In the rows, 128 means zero.
One turn sends every row of this set to another row. A few are shown first. Where does it send the rows asked after them?
bov: [125 132 123 106 110 116 109 123 123  91 116 116 147 129 128]
mal: [123 154  88 113 133 131 130 130 102 139  94 128 157 133 142]
sava: [149 116 114 119 120 107 113 148 136 136 110 141 150 147 130]
Sirov: [135 114 124  83 152 113 107 116 130 126 132 132 117 141 105]
Rof: [119 125 126 105 141 110  89 118 125 103 124 130 124 127 113]
Nak: [117 131  87 104 127 115 117 112 143 108 137 133 137 144 140]
nop: [141 148 113  99 120 132 147 140 100 145  98 130 152 145 127]
tizon: [134 146 124 101 134 101 142 109 116  90 105 113 137 136 118]
paf: [106 160  96 111 150 122 126 117 122 144 114 156 116 146 141]
nukat: [112 146  92 115 165 126 110 125 106 150 101 141 130 133 127]
Vikob: [118 155  99  87 154 110 129  96 102 120 100 145 133 149 115]
faran: [121 132  86  87 119 120 102 105 121 109 117 126 152 143 134]
Nulu: [132 113 118 132 133 114  94 135 125 132 102 141 134 121 117]
kosat: [130 125  96  92 153 126 118 125 112 163 111 151 131 151 112]
Gima: [144 136 140  89 116 118 135 132 119 107 119 111 136 139 124]
Tup: [111 168  97  88 139 126 126 113 101 112 115 117 142 140 136]
rivu: [137 130  88 100 121 105 133 102 117 122  85 134 155 144 126]
Funu: [125 126  90 118 146 109 118 121 110 140  96 153 143 143  95]
moz: [121 153  87 117 123 123 137 126 129 131 106 140 140 144 156]
Zez: [133 114  98  99 150  99 114 101 127 105 114 133 132 139 104]
Puvof: [117 129 105 134 126 119 108 137 132 136 119 162 125 135 118]
Zedoz: [152 106 119 116 124 120 122 146 125 142 109 131 142 135 113]
zomav: [126 154 115  65 149 127 131 109 106 124 120 127 126 152 121]
bup: [114 161 122 135 132 123 131 142 117 135 111 148 123 134 128]
Bupu: [127 130  97  99 161 111 104 130 124 153 121 156 135 159 122]
robov: [127 156 143 111 153 111 129 149 114 120 127 129 124 146 118]
dibi: [138 126  89  89 124 108 110 122 129 136 116 146 156 162 139]
kupo: [132 146 138 104 154 126 135 144 103 135 116 128 118 138 103]
tura: [127 130 119  81 156 101 102 117 131 118 133 142 122 153 122]
legu: [112 163 102 102 133 123 142 116 129 104 129 123 129 145 148]
bas: [130 159 113 119 127 116 145 127  94 124  85 139 148 136 107]
buler: [120 150 129 132 152 121 118 143 104 134 100 132 124 121 118]
Rodu: [139 154 138  99 116 109 134 142 119 104 120 120 148 147 135]
nik: [124 141 125 118 161 107 129 124 102 112 113 135 128 133  86]
diz: [145 119 110 130 129 102 130 133 121 111 103 125 150 130 100]
gapu: [124 130 112 127 108 114 122 136 139  99 133 127 138 134 127]
vones: [140 152 113 115 121 116 138 152 113 140 104 134 159 150 135]
vapo: [119 167 122  81 157 112 126 125 108 123 130 138 128 159 127]
lanod: [145 117  96  79 119 120 119 113 128 133 109 131 148 149 131]
Dabis: [111 137 122 122 135 116 110 130 132 108 141 144 113 135 111]

bup turns into gapu
tizon turns into bas
bov turns into mal
Now these:
Rodu turns into vones
kupo turns into Gima

One turn sends every row of this set to another row. A few are shown first. Where does it send the rows asked after them?
Fevap: [124 136 139 130 106  97 102 122 125 160 148 137 119]
Dolo: [105 135 131 106 117  99  90 136 143 148 152 115 134]
fetop: [115 136 139 124 125 124 114 124 128  83 134 107 115]
tufof: [123 123 132 138 120 135 126 133 105 118 171 138 101]
Direk: [112 114 136 125 113 114 133 109 105 111 166 111 118]
lobak: [115 109 110 120 133 133 115 149 110 118 128 135 117]
saf: [106 120 134 106 111 123 129 121 118 104 172 120 133]
Semok: [116 133 134 131 136  88 112 125 100 125 164 110 148]
molas: [110 148 142 121 109 104  93 135 130 158 149 144 117]
sito: [115 132 142 133 104  94 101 127 118 158 136 121 108]
fize: [125 123 130 111 146 115 109 135 102 104 123 143 124]
gelo: [116 138 137 124 156 128 103 147 106 107 157 118 105]
fik: [124 143 145 137 122 135 116 130 120  93 131 122 105]
medi: [109 135 140 137 124  81  93 123 123 147 136 121 104]
vanen: [109 123 118 123 129  91  87 135 144 141 149 114 116]
fesu: [113 143 159 100 127 121 114 131  99 107 149 109 136]
Neti: [117 142 144 119 122  96 113 133 104 128 164 123 158]
Dus: [117 143 138 126 132 134 109 136 133  85 138 119 111]
nako: [124 134 140 122  99 103  97 132 124 161 141 131 118]
pipu: [115 127 127 134 135  82  85 127 134 141 144 121 106]
tevon: [ 97 139 123 142 132 120 106 160 112 135 175 121 130]
dur: [109 131 120 121 129  93  89 130 148 145 159 122 121]
disa: [119 128 139 130 111  93 100 121 121 161 138 113 114]
zir: [102 148 145 109 113 106  88 143 133 153 146 126 125]
Zipan: [126 132 135 140 119 133 119 124 126  94 138 126 102]
peko: [121 138 133 127 118 139 117 132 136  89 143 130 112]
Dab: [ 84 112 121 119 118 122 128 135 110 109 134 134 115]
Latir: [107 140 134 153 121 116 114 152  97 142 168 127 120]
Bisir: [113 133 149 112 141 110 116 124  96 103 148  94 119]
gizug: [119 128 132 132 117 124 124 118 129  88 140 114 113]
tadi: [120 135 137 122 105 135 121 125 130  90 139 122 123]
fup: [ 92 129 139 107 133 107 121 121 105 100 129 144 128]
pifo: [124 145 144 133 128 116 106 154  93 140 155 115 141]
lirus: [106 134 138 133 129  88  92 126 124 152 138 108 105]
vibo: [ 97 134 127 112 117  97  87 137 146 140 150 116 126]
muv: [125 124 130 108 143 118 108 135 102 107 123 144 128]
Fafu: [102 130 132 149 120  96 121 124 104 132 176 127 130]
Tig: [118 113 115 119 130 137 117 149 107 118 127 137 118]
zek: [ 95 125 139 112 131 104 122 120 105 100 127 141 123]
Bovo: [116 139 131 135 146 106  97 154 101 132 160 101 142]
zutap: [111 122 121 124 130 134 116 139 125 108 180 135 109]
zipa: [102 146 138 108 115  99  85 142 141 143 144 133 128]
sofaf: [119 147 143 113 108 103  89 137 134 151 145 143 126]
nerov: [ 94 140 131 134 118 106 117 137 115 127 183 136 145]
Pafut: [123 144 148 122 112 131 119 126 121  92 130 117 117]
tomi: [123 147 152 123 138 136 110 148  96 118 151 131 107]
lufi: [ 86 114 124 120 113 123 126 133 107 112 132 137 114]
bebid: [105 134 128 135 138  87  88 129 137 145 153 123 106]

tomi turns into fesu
zir turns into Dolo
Now these:
Bovo turns into Semok
fetop turns into gizug
sito turns into nako

One turn sends every row of this set to another row. A few are shown first. Where does it send the rows asked after them?
buf: [146 133 135 100 120 155 121 158 114 104 116 124 123 109 172]
dugam: [127 149 154 136 142 144 110 162 139 120 131 131 148 110 110]
basid: [143 131 127 121 140 126 150 127 130 136 116 140 138 111 166]
bodo: [102 156 133 120 122 142 117 148 136  96 128 122 116 133 140]
rema: [120 152 156 141 118 119 109 140 143 122 133 134 121 115 128]
Tobuv: [143 122 135 123 154 127 150 126 128 134 121 135 137 115 167]
zas: [101 139 146 123 151 147 117 149 132  92 137 114 119 138 138]
fot: [135 138 166 159 138 155 123 152 135 149 102 130 124 118 159]
bofa: [100 143 144 123 141 141 117 144 134  93 136 116 112 138 142]
rupi: [123 158 149 138 115 128 109 149 143 123 129 137 132 110 121]
kolis: [144 132 136 101 118 150 121 153 114 103 117 124 117 111 176]
pebag: [144 121 134 122 160 132 150 131 128 133 121 134 143 114 163]
dap: [146 134 125 119 145 135 151 136 129 137 113 139 149 108 159]
dudeg: [119 141 164 143 130 117 108 136 142 120 139 129 117 120 131]
fulo: [106 149 137 118 146 158 118 161 132  94 130 118 133 131 129]
poper: [148 126 140 100 137 162 121 162 112 101 119 121 130 111 168]
poz: [146 121 144 102 142 158 121 158 111 100 123 119 125 114 171]
nipun: [144 134 125 120 140 130 150 132 130 137 114 140 144 108 162]
Dazi: [106 157 131 118 133 156 118 161 134  96 127 121 132 128 130]
bes: [126 158 149 136 126 138 110 158 141 122 127 135 143 109 114]
gif: [135 139 165 159 137 156 123 152 135 149 100 129 124 118 159]
febub: [ 99 149 139 123 129 139 117 142 135  95 133 120 111 136 143]
zus: [123 133 169 142 157 132 109 149 137 116 142 124 132 120 121]
bido: [136 138 165 159 140 157 122 153 134 149 101 129 125 118 158]
Buva: [136 140 165 159 137 157 123 153 134 149 101 130 125 117 158]
Tebo: [104 160 130 118 124 149 117 155 136  97 126 123 125 129 135]
Lat: [147 131 135  99 128 159 122 162 113 103 117 123 128 110 169]
kel: [135 138 166 159 139 157 123 151 134 149 102 129 123 119 159]
dun: [143 121 145 104 132 148 120 149 113 101 123 119 113 116 179]
Dup: [143 126 141 103 124 147 120 148 114 102 120 122 113 115 179]
tob: [143 126 131 122 146 123 150 125 130 135 119 137 136 114 167]
gil: [120 134 169 143 147 122 108 139 140 117 143 125 121 123 128]
maval: [147 129 128 119 154 138 150 138 128 135 116 137 152 109 157]
zaguk: [104 143 142 120 152 154 118 156 131  93 135 114 128 135 133]
Lazov: [135 138 166 159 139 157 122 153 134 149 101 129 124 118 158]
Puzes: [146 124 132 121 160 136 150 136 127 134 118 136 148 112 160]
Zari: [144 119 147 103 140 153 121 153 112 100 124 119 119 117 175]
sado: [136 140 164 159 138 158 123 153 135 149 101 129 125 117 157]
Vig: [126 140 163 138 155 141 110 157 137 117 137 126 143 116 114]
musuv: [136 139 165 159 139 157 123 154 134 148 101 129 126 118 158]

dudeg turns into rema
Zari turns into dun
Now these:
zaguk turns into zas
dap turns into maval

